The rows below come in pairs that one turn or mirror swaps. Which row does each named row swap with?
The rows were stretched afterwards, more along some directions than others.
z_170: [  7.3  -6.3 -16.9   0.2   4.2   8.1   6.5 -15.5   0.2   0.2  -9.9 -13.1
   5.7 -19.5   5.0  -9.2   6.1   8.7   7.8  -7.8   0.9  11.0   6.3 -15.5
 -14.0   1.8   7.1 -10.3   7.8   5.3  -0.1]
z_758: [  7.4  -7.7 -21.1   1.5   5.0  10.7  -3.0 -14.7   3.6   8.3   0.6 -10.6
 -11.3  -3.2   5.6  -1.3  10.7   4.2   2.8 -14.6   3.3  12.2  12.5  -3.5
 -10.5   6.6  -1.2  -1.8  -2.4   4.0  -2.4]
z_443: [  2.6  -7.4 -20.5   3.2  -3.9   2.4   7.8 -15.9  -1.5   5.3   3.7 -22.4
  11.4  -6.8   2.1 -10.0  -5.2   5.7   7.7  -9.3  12.3  25.8   8.8 -13.7
   0.9  11.3  14.8  -1.9  -6.2  -3.9  -8.9]
z_612: [  5.6  -0.8  -4.8   8.5   3.3  -5.3   5.8 -17.0  -4.9  10.1   3.8   6.2
 -18.0  -3.7   8.3   6.2   7.8  -5.4   6.7   5.5  -5.0 -32.8 -17.3 -27.6
 -14.3   8.1   0.4   9.9  10.3   7.2  -5.5]
z_681: [ 11.6  -8.9 -24.3   2.5  -5.2   2.7   5.1 -25.4  11.5   9.2   0.5  -7.0
  -4.8  -2.7  14.6   0.1   7.4  14.2   3.9 -18.3   8.0  11.6   0.4  -9.1
  -6.6  17.2   7.3   5.2  -2.2   6.2  -3.2]
z_224: [ 20.3  -2.8   0.7   7.0  21.2 -19.4   2.0  -0.3  18.3  19.9  20.2   3.0
   9.9  26.8 -12.0   1.4 -11.4 -15.6  -0.9  -8.5  -3.8  25.7  -4.5  24.2
  11.8  -9.4 -16.1  -5.6  11.5  10.2  -8.4]
z_989: [  7.1   1.8 -13.8  14.7   5.4 -24.5   4.2 -18.1   1.3  18.2  14.5   8.9
  17.2   6.8  15.7  -1.9  -1.1  -5.5  -2.9  -3.2  -6.6   7.4 -21.9 -17.5
  -1.0   8.9   3.4   5.0   0.1  -5.5  -1.7]
z_299: [  0.3  -7.8  -7.3  -4.7  -4.7   2.3 -10.5 -10.7   5.8 -10.3  12.0 -14.6
  12.0   9.5 -11.1  -6.5 -16.5  -3.2 -11.5   2.1  19.6  16.6  -9.4  -0.4
   2.5  -5.1   4.9 -16.2 -17.3 -11.2 -10.3]
z_141: [ 14.5   0.0  -0.7  10.9  26.4 -16.0   4.4  -0.2  25.3  20.9  21.4  -1.0
  12.0  24.6  -4.8   2.0 -18.0  -7.8   1.6  -7.8   1.7  23.3 -12.9  16.5
   9.1  -9.6  -3.7 -12.7   6.4  13.6 -14.3]
z_594: [ 15.2  -4.4  10.3   8.8  22.7 -18.0   2.4  -5.6  34.3  17.1   9.6   1.7
  -0.2  19.6 -16.3  -2.7 -21.2  -0.1   4.7 -16.1   5.3  12.5 -11.3  19.7
  12.7   0.3  -9.3  -9.0  14.7   7.1  -9.9]
z_484: [  7.4  -2.9  -6.8   0.3  -8.0   0.6  -6.1 -15.0  11.1  -1.0  -2.2 -19.9
  13.7  -7.7  -1.3  -5.8  -0.3   8.5  -2.5 -12.5  10.4  19.5   7.9   0.0
   5.1   9.6  12.0  -2.1  -1.7  -5.2   3.7]
z_928: [  6.7   2.6 -10.7  21.1  35.8  -8.1  -1.4   2.2  -3.7  -0.2 -11.2   7.7
  -5.9  -8.7  -9.7  -0.5   5.7   5.3   4.2  -6.2 -19.5  -5.7  -5.3 -22.6
   1.9   1.2  -5.9  -2.8   5.2 -12.4   3.7]
z_396: [ 11.7 -12.6 -24.5  11.0  13.6 -11.2  10.3 -27.1  10.3  14.4   6.3   5.0
 -15.4  -1.8   8.3   1.3  -1.0   3.1   0.4  -8.7  -6.4   2.1 -21.7 -26.9
  -7.8  15.5   6.8   3.7  -7.6   9.5  -5.8]
z_618: [ 12.5  -7.1   1.4   5.8  -1.2  -1.9  -1.9 -22.8   6.8  -0.3   5.6   5.5
   7.0 -16.8  -0.7   4.3   0.8  13.7   9.0 -13.3  -7.9  -2.9   5.0 -13.5
  -4.5  18.9  -1.4  -2.6  19.1   6.7   5.9]
z_535: [ 17.4   1.2  14.0  -8.4 -11.2   9.5  -9.2  -7.7  -5.6  -4.9  19.0  -7.9
   4.6  -2.9   4.0   8.8  13.8  -9.5   5.3  20.1  -3.3 -27.8   5.0  -3.7
  -8.1 -16.0 -10.5  -6.4   1.5  17.4  10.8]
z_590: [  8.2  -4.3   6.8   6.5  -6.2   1.8  -1.6   1.0  -6.5  -0.1  11.6   5.4
   5.4   1.4   9.9  20.4   5.9  -9.5   7.0  17.8 -12.4 -27.1   0.9   3.8
  -1.2  -8.4 -12.8  -3.7   6.9  17.5   5.9]
z_286: [  5.9   3.7   3.1  15.8  13.8  -9.0   3.0   9.2 -18.5   1.4  -4.1  -2.4
  -6.4 -17.3 -12.2  -7.5   4.7   8.2   9.6  10.7 -18.3 -20.8  -4.3 -11.9
   3.4  -6.1  -8.4   8.1  10.5 -16.6   2.5]
z_292: [ 10.5  -1.4  11.7   7.1  -1.0   0.9   3.6   2.1  -3.0  -4.3  13.3   0.3
  20.8  -7.2   1.2  10.8   3.9  -7.9  12.0  23.0 -16.2 -17.6   2.3  -4.1
  -1.2 -19.9 -14.8  -7.7   6.0   8.9  14.2]
z_512: [  7.9  -8.2   0.8 -14.8 -12.3  -7.9 -11.7  -9.4   0.2  -9.1  22.2 -21.6
  22.2 -13.5 -11.7  11.2  -9.8  -0.7   5.1   4.8  -1.2  13.4   2.6   3.7
 -12.7  -4.8  13.9  -8.9  -1.1  -2.0  20.5]
z_8: [  7.6  -1.7  10.7   3.1 -14.6   6.7  -8.0   5.4  -6.8  -4.2  10.0  -6.6
   7.6  -4.3  -0.1  10.6  18.6  -9.0   2.2  16.7  -5.0 -17.2   9.8   5.6
  -4.8 -14.9 -13.6  -8.4   3.9  15.7  13.5]
z_927: [  5.1  -1.0 -18.2   2.6  -4.7   5.0   4.4  -9.4  -0.6   3.6  -2.0  -8.8
   5.8  -5.2  18.4  -5.7  10.6   8.8   6.1  -1.6   3.2   9.0   1.3 -15.8
  -8.9   7.4  15.5  -4.9  -2.6   0.5 -10.1]
z_605: [  9.8  -8.0 -10.8   9.7   6.0  -2.8  10.1 -20.0  -6.0   3.3  -2.5  15.0
   4.9  -8.9   5.3   6.9   7.6  10.6  15.1  -2.4  -9.3 -10.3  -0.8 -21.8
  -7.4   7.6  -6.0   4.6  18.5   6.8   2.2]
z_523: [ 12.7  -1.6 -12.9   1.0  -2.6   5.6  -2.3 -10.7   3.3   2.3  -1.6 -14.3
   6.3 -19.9   6.4  -3.8   9.1  12.7   6.0  -6.8  -0.5  17.5   5.5  -1.4
 -10.9   5.1   5.5  -3.6   4.1   5.2   4.5]
z_545: [ 13.5  -1.3   2.9   2.1  -1.6  -5.4 -11.6  -3.1  -3.0   2.5  14.4  -1.5
   2.8  10.4  10.8  25.3  21.6  -8.7  -0.1  10.6 -14.2 -19.4   0.0   1.6
  -6.2 -10.0 -14.9  -4.0  -9.3  12.0  14.7]
z_665: [ -4.7 -10.9 -22.2   9.3   9.2  14.1  -9.8   1.2  20.2  -2.9  -1.7  -2.8
   2.9   1.5   0.5  -1.5  -1.7   0.0 -11.5 -11.1  12.5   7.8 -10.4  -9.1
  14.7  -0.4   8.8 -23.7 -25.2  -6.6  -5.4]
z_571: [  3.6  -3.6 -26.9  -4.4  -5.8   7.0   7.5 -22.1  12.9   1.1   5.4 -14.8
   9.0 -10.6  16.1   1.1   1.1   3.4   9.6  -5.9   7.5  18.9  -1.2 -17.6
  -6.2  11.2  15.8  -6.7 -12.4  11.6  -6.0]
z_991: [  7.0  -7.7   2.5   3.7 -10.8  -3.9  -9.3  -5.6   1.6 -14.5  12.3 -14.9
  19.0 -18.2  -5.9  11.1  -0.5   1.7  12.6  10.9  -1.0   7.7   4.7 -13.9
  -1.0 -13.0  26.2  -6.9 -15.0 -12.0  13.6]
z_673: [  8.4  -2.9  -0.7  -1.5 -16.4   0.0  -1.4  -6.4  -2.9   5.9  24.2  -1.3
   6.9   4.9  14.9  17.7   5.2 -13.3   3.7  17.6  -8.6 -20.1  -5.2  -0.7
   0.9  -7.0  -6.4   4.6  -7.5  14.8   7.1]
z_269: [  3.8   0.8  -9.6  -1.8 -13.8  -5.3 -16.9 -10.6  -1.9  -9.5  16.8 -14.2
  12.5   1.9  -2.4  -5.4   2.1  -0.2 -14.6  -0.8  11.2  15.4  -7.3   2.7
   7.0 -11.7   3.2 -15.0 -22.3 -14.3  -1.4]
z_195: [  2.0  -2.7  -9.4  -3.7  -3.3 -12.6 -12.4  -1.8 -10.1  -8.7  18.5 -13.6
   2.2  -8.4  -3.7  11.4  -1.6   8.5   5.1   4.2   2.5  10.0  -4.7  -8.6
  -3.4 -10.1  22.9   0.5 -10.7 -18.3  11.3]
z_379: [  8.5  -1.0   5.4  18.1  17.3 -11.9   8.1   1.8 -20.3   0.5  -8.5  10.5
  -7.6 -16.9   4.6   6.7  12.0   3.6  12.3  15.5 -21.7 -39.3  -3.2 -20.8
  -5.5  -2.5 -13.0  12.6  18.5   4.3   0.4]
z_513: [ 10.8  -3.0   6.9  14.0  10.1 -23.6   6.8  -2.4  25.3  22.0  19.5   6.1
  19.6  23.5  -0.7  -6.7  -9.1  -7.4   0.5  -8.8   3.5  33.2  -6.3  16.2
  13.6  -6.4  -6.2 -10.3   6.3  19.8 -18.5]
z_806: [  8.2  -3.2  17.3   6.0   0.3   2.9   8.8  -4.5  -2.6  17.3   7.9   9.5
  15.0 -12.2   4.2 -15.0   3.5  -8.2  13.0  13.4   9.8  -6.0   0.2   4.7
  -3.0 -13.5   0.6 -13.0  16.6   9.4  -4.2]
z_810: [  5.2  -6.4  11.7  -0.6  -6.2   7.4  -2.7  -1.6  -3.8   2.0  14.5   0.8
   6.4   6.7   8.6  17.4  18.1 -16.5   7.6  18.0 -10.2 -30.5   4.5   1.3
  -3.6  -8.4 -13.9  -2.1   3.9  16.7  12.5]
z_884: [ 11.9  -7.0  -1.7  -0.5 -13.7  -9.4  -2.7  -7.9  -7.0  -5.9  17.2 -17.1
  10.1  -5.1 -10.2  -0.2  -6.6   6.4   4.8  12.4  -4.8  12.1   3.4  -9.7
 -11.0 -10.1  20.4  -3.8  -1.4 -12.4  -2.3]
z_139: [ 12.4  -3.6  -5.9   6.8   9.5   1.0  -7.8 -14.8  22.4   7.4   2.1   7.7
 -18.9  -1.9   2.2   4.7  -1.8   9.5  -2.7 -10.5   3.9 -24.9 -18.7 -13.0
 -15.8  12.0   0.1  -8.6   9.6  11.4 -11.6]
z_744: [  9.2  -1.0 -10.8   7.7  -1.2 -10.0   6.2 -26.0  -0.3   9.8   5.6   5.3
   4.8  -5.0  -0.9   1.0   1.4  10.2   9.2 -12.5  -7.8   2.5   1.0  -8.3
  -1.2  13.6  -5.8   5.9  20.8   7.1   1.7]
z_816: [  3.0  -9.0  -4.5   9.1  10.3   9.0  -5.5   3.3   7.8  -6.5  -0.1 -17.0
   7.0   6.8 -22.0 -14.9 -11.8  -6.2  -3.8   1.0  13.1   9.8 -10.3  -4.8
  12.6 -16.2   0.7 -22.2 -17.6  -8.6  -7.2]
z_851: [  2.8   6.0  21.6   0.3 -14.8   0.2 -20.5   2.1   4.9  -1.8  18.2  -5.7
  18.0   2.1  -6.1  27.6   6.0 -15.5  -0.2  12.5  -3.3 -25.0   2.8  13.8
  -1.0 -11.3 -12.8 -11.9   0.6   6.6  18.7]
z_394: [  8.4  -9.5  14.4  -2.3 -17.2   2.7   7.3  -9.8 -12.6  -1.0  13.2  -8.5
  21.9  -7.5   3.1   8.5  16.7  -9.4   5.2  19.6 -17.2  -6.4   8.8  -5.5
  -2.9  -0.2 -12.6  -1.0   0.8   2.9  25.7]
z_405: [  1.2  -2.6  -3.2  19.9  19.8  -4.5   7.1  10.8 -13.3   7.7  -6.7   4.6
   1.7  -7.8 -10.1  -9.5   1.6  -9.1   8.5   7.6 -16.0  -5.3   6.5 -17.2
   3.8   4.3  -7.0   0.4  23.7  -2.5   4.3]
z_149: [ -8.6   7.4  -6.5   8.0  -3.6   5.7 -17.3  -2.5   6.6  -3.7   0.6  -7.8
  21.0  -4.1  -7.9   0.6   3.1  -3.3 -10.6  -5.0   9.7   0.8  -3.6   6.1
  11.7  -6.6  -2.1 -21.6 -14.9 -15.6   6.0]
z_771: [  5.7   0.3   6.1  10.3  21.5 -10.7   2.6   3.2 -19.6   1.3  -4.2   5.0
  -5.5 -11.6  -7.1  -3.4   9.6  -0.7   4.0  19.8 -14.9 -28.2  -4.0 -21.2
   1.6  -5.0 -12.8   7.8  19.0  -7.3  -2.1]
z_155: [  5.5   4.0  -7.7   2.0  -5.6 -14.8 -12.6  -5.0  -3.6  -3.9  21.0  -6.5
  22.6  -3.9   6.8  17.8   3.5   4.4   7.8   6.8   4.1   4.4  -3.7 -12.5
  -7.4 -17.5  26.4  -1.9  -9.1  -3.4   9.5]
z_713: [  9.7 -10.5   8.5   4.2  -1.9   8.2   0.1  -8.1  -4.8   6.9  10.8   3.9
   5.6 -12.8   4.9 -10.9   8.6  -7.4  10.9   7.7   8.7 -18.9   7.2   1.4
  -2.3 -11.8  11.1  -9.9  13.0   1.2  -1.5]
z_753: [ -6.3  -5.7  -1.7   8.3  -3.9  13.3   0.5  -5.0  10.3  -3.5   0.9 -10.1
   2.0   0.2  -0.2 -10.9 -10.9  -6.3  -1.4   5.7  20.5  -5.1 -10.9 -12.6
   9.9  -4.9   7.2 -17.6  -8.7  -5.9 -14.1]
z_417: [ -2.9  -1.5 -20.2   5.9   2.6  -1.9 -10.5  -4.5  -7.5  -9.0   5.6 -12.2
  -4.4  12.9  -5.2  -2.8   6.7   0.3 -16.8   4.1  11.4   9.7 -13.6  -7.4
  10.4  -7.8   2.6  -3.0 -24.6 -11.4  -4.3]
z_35: [ 19.1  -0.6  -0.6   5.7  10.7 -13.2   4.6 -16.8   6.4  12.6   3.3   9.5
 -18.4   2.1   7.0   7.6   2.6   5.1 -10.4  -0.3  -7.8 -19.9 -15.8 -13.6
 -16.1   9.2 -10.8   8.9  16.8  11.8 -12.5]
z_755: [-12.8   7.4   4.5  17.4   8.1 -14.0  -5.7   0.9  -3.9   8.4   4.7   5.7
  12.2 -15.5   8.9  10.5  13.1  10.9   6.0  -8.5   3.2   3.4 -13.6 -11.1
   8.6   2.2  12.0  -0.9   0.3 -14.8  15.4]
z_449: [-12.2  12.8  -4.8  13.3   7.5 -17.7   8.0  -6.5 -10.4  12.1   9.2   1.9
   1.2  -2.7  10.9   5.9   1.6  11.5   2.5   3.0   7.6   7.8 -20.5 -19.3
  10.2   1.2   9.9  13.8   0.8 -12.2  -6.5]
z_82: [ 13.4  -4.2   0.7   9.2  21.2 -15.0   7.4 -19.9   6.1  17.1   6.6   9.0
  -7.4   9.7   0.4  -0.7 -14.2  -2.4  -2.3   6.3  -7.5 -16.8 -21.7 -10.3
 -13.9   7.1 -15.0   4.2  21.6  17.1 -17.2]
z_358: [  7.3  -3.3   6.2   3.1   2.6   0.3  -5.4  -7.2   0.1  14.7  14.3  10.4
   5.4  -5.4   6.4  -9.3   9.1 -12.5  -1.2  -0.1  11.5  -3.8  -0.3  14.4
  -1.8 -10.3   4.6  -8.6  10.9   1.3   1.3]
z_351: [  7.8  -0.8 -11.9  -4.3  -8.6 -17.5 -23.8 -11.0  -0.9  -2.8  26.5  -9.5
   1.3  10.3   4.9  20.0   5.9  -2.7   0.1  -0.7   7.4   6.2 -11.0  -5.6
  -5.2 -17.8  19.0   2.9 -24.4 -15.9   2.3]
z_725: [  6.5   4.8  12.4  -1.5 -15.1   1.3  -1.2   0.2 -10.9  -3.3  14.6  -6.0
  14.2  -0.2   4.4  12.3  16.0  -6.1   2.5  25.3  -4.0 -17.4   8.2   1.1
  -2.0 -14.8 -13.0   6.8   6.0  11.3   9.4]
z_254: [ -1.8   5.9  -0.4  22.7  11.6 -11.7   4.3   2.5 -23.8   2.6  -8.5  20.5
   0.6 -17.4   7.9   3.8  24.1   2.9   9.7  13.5 -20.2 -19.5  -5.6 -21.8
   2.5  -3.3  -8.9   9.3  13.1 -16.5   3.5]
z_932: [ -1.8  -5.1 -18.4  -1.3  -6.0   6.2 -14.9 -12.6  -3.7  -5.4   6.0 -12.4
 -10.4   4.1  -2.5  -4.9   4.7  -2.3 -13.5   1.0  13.1  -4.0  -6.3  -7.6
  -0.2  -5.9   8.4 -15.3 -21.2  -9.4  -6.9]
z_353: [ 15.9  -3.8  -5.1 -10.0 -20.3 -11.0 -18.4 -11.0  -5.4 -15.5  19.8 -22.9
   9.3 -16.7 -13.1   5.4   0.3   9.2   3.5   7.8   2.5  12.8  -0.4  -7.6
  -6.4 -14.1  22.3  -2.2  -8.0 -17.6   7.4]
z_327: [  7.5  -1.4 -20.4  11.8  22.0  -6.4   2.0  -2.2 -10.8   0.7  -6.5  11.4
 -18.2 -12.1  13.8   7.0  20.0   1.9  11.2   2.5 -17.2 -19.0  -6.9 -32.9
   2.5   5.2   3.6   7.4  -2.0   2.3   5.5]
z_555: [  5.5  -8.3   9.6   0.2 -10.4  -5.2   5.4 -14.0  -7.4  11.6  18.7   5.7
  18.2 -12.6   9.6 -20.7   6.9  -6.8   6.5   4.4   4.8   8.7  10.7   6.6
  -2.6  -4.4   4.2 -10.1  10.9   9.4  -5.7]
z_160: [ 16.2  -5.7  -1.3 -12.8 -15.0   2.3 -12.6 -16.4 -15.2  -9.6  23.7  -5.3
  -2.9   2.5  11.9  22.4  25.5  -7.0  -3.6  18.4  -8.9 -22.1   3.9  -4.7
 -15.3  -3.0 -13.1   3.9  -6.2  17.5  17.5]
z_225: [  7.5  -9.6  18.5   0.8   3.4   2.0   3.2 -14.1   6.9  13.0   8.5   4.5
  -1.5 -18.0  -1.9 -12.7  -2.7   1.6  10.6  -2.3   6.7 -14.3   1.9  13.6
  -7.2   2.2  -0.8  -8.4  21.8   4.0   7.4]
z_36: [  3.8   0.1 -15.5   7.0  15.9 -13.7   2.7 -17.4   6.2   4.1   4.6   3.4
 -16.7  -6.6   2.6   3.8  -2.9  11.3  -7.5  -1.8   0.8 -16.6 -21.9 -25.3
 -10.6   5.8   2.8  -1.1   6.3   7.5 -17.8]
z_969: [ 20.9   2.7   5.1   7.0  14.4 -20.6   8.3  -5.1  15.2  17.0  16.4   1.4
  18.5  20.8 -14.9 -10.7 -18.3  -6.5   4.9   1.9   2.7  29.1  -7.4  11.3
  15.4 -14.4  -9.4 -10.5   9.9   5.9 -19.8]
z_37: [-16.9  11.0  -5.9  21.5   5.4 -14.6   9.8   3.5  -7.1  11.2   1.8   4.0
  15.7 -15.2   6.6  -0.2   6.2  10.7   9.8  -1.1   0.0   4.8 -20.3 -16.9
  13.4   0.6   9.8   8.7   3.0  -7.5   3.5]
z_71: [ -7.3   1.5 -19.5   7.1  -4.8   0.6  -4.6  -8.3   4.3  -1.4   8.6  -1.9
   6.9  -6.0  11.7   3.3  11.6   7.4 -14.4   1.0  10.8   0.9 -15.9 -11.5
  11.5  -6.2   9.8 -13.5 -21.0  -9.3  -4.0]
z_448: [  5.7  -2.5   9.2  15.4  18.5  -5.9   7.4  -2.9 -23.6  -0.3  -5.6   0.3
  -2.4 -17.9 -10.8 -16.2  10.3   2.8   8.8  18.0 -20.2 -13.5   7.6 -29.0
  -6.9  -9.3  -2.4  -1.2  14.8  -8.1  -1.0]
z_169: [ 13.8  -2.5  10.1  -3.3 -10.8 -16.1  -9.5  -8.9  -9.5 -10.8  15.6 -20.5
   9.9  -9.5 -10.5   9.1  -4.4   1.8   7.8  11.4  -3.4   5.0   3.2  -9.6
  -7.2 -18.5  16.5   0.2   2.0 -13.0   6.9]
z_230: [ 11.6  -5.9  -5.2   7.8  14.1 -13.0  11.7 -20.6   5.2  14.7   2.6   5.0
  -7.2  19.0  10.5  -3.8  -2.9  -8.8   7.5   2.3  -5.1 -10.4 -20.1 -28.3
 -12.4   8.1  -5.0  -1.4   7.5  19.9 -24.8]
z_278: [  5.4   5.7  -9.6  11.4   7.2 -15.9   7.4 -21.7   3.3  15.9   9.0  16.0
 -10.6   3.7  11.2   9.0   4.3   3.0  -1.9   1.5  -9.4  -5.7 -19.4 -16.4
 -10.3  10.8  -9.6   7.0  16.2   9.6 -15.4]
z_434: [  4.6   0.2 -11.7   9.9  22.5  -9.3   6.6  11.4 -25.2  -3.5 -13.3   7.5
 -13.4 -11.7 -11.8  -6.8   3.4   0.4   2.2  13.5 -16.9 -23.8  -8.8 -20.4
  -3.2  -9.6  -8.1   5.5  15.5 -11.1  -6.2]
z_330: [ -3.1  -5.9  -5.9   4.2   7.1   4.1 -12.2 -12.7  16.1   0.1  12.2  -8.3
   2.9  16.6  -5.8  -4.5 -12.0  -4.3 -15.6  -6.9  13.7  10.8 -11.4   3.7
   8.8  -1.8   4.3 -18.2 -17.0  -9.1  -9.5]
z_939: [ -6.1   0.2 -11.3   3.3   1.6   6.1  -7.2  -6.6   7.9  -6.8  -1.2  -4.9
   5.3  14.9  -3.4  -6.2 -10.5  -3.8  -9.5   0.7  12.0   9.1 -12.3  -8.2
   9.6  -1.2  10.5 -18.4  -8.7  -4.1  -7.4]

Swapped with z_443: z_155
Swapped with z_884: z_927
Swapped with z_160: z_417
Swapped with z_590: z_71
Swapped with z_225: z_594
Swapped with z_939: z_394
Swapped with z_224: z_358
Swapped with z_149: z_851
Swapped with z_330: z_810
Swapped with z_513: z_555
Swapped with z_405: z_989
Swapped with z_434: z_35
Swapped with z_351: z_758
Swapped with z_605: z_449
Swapped with z_195: z_681

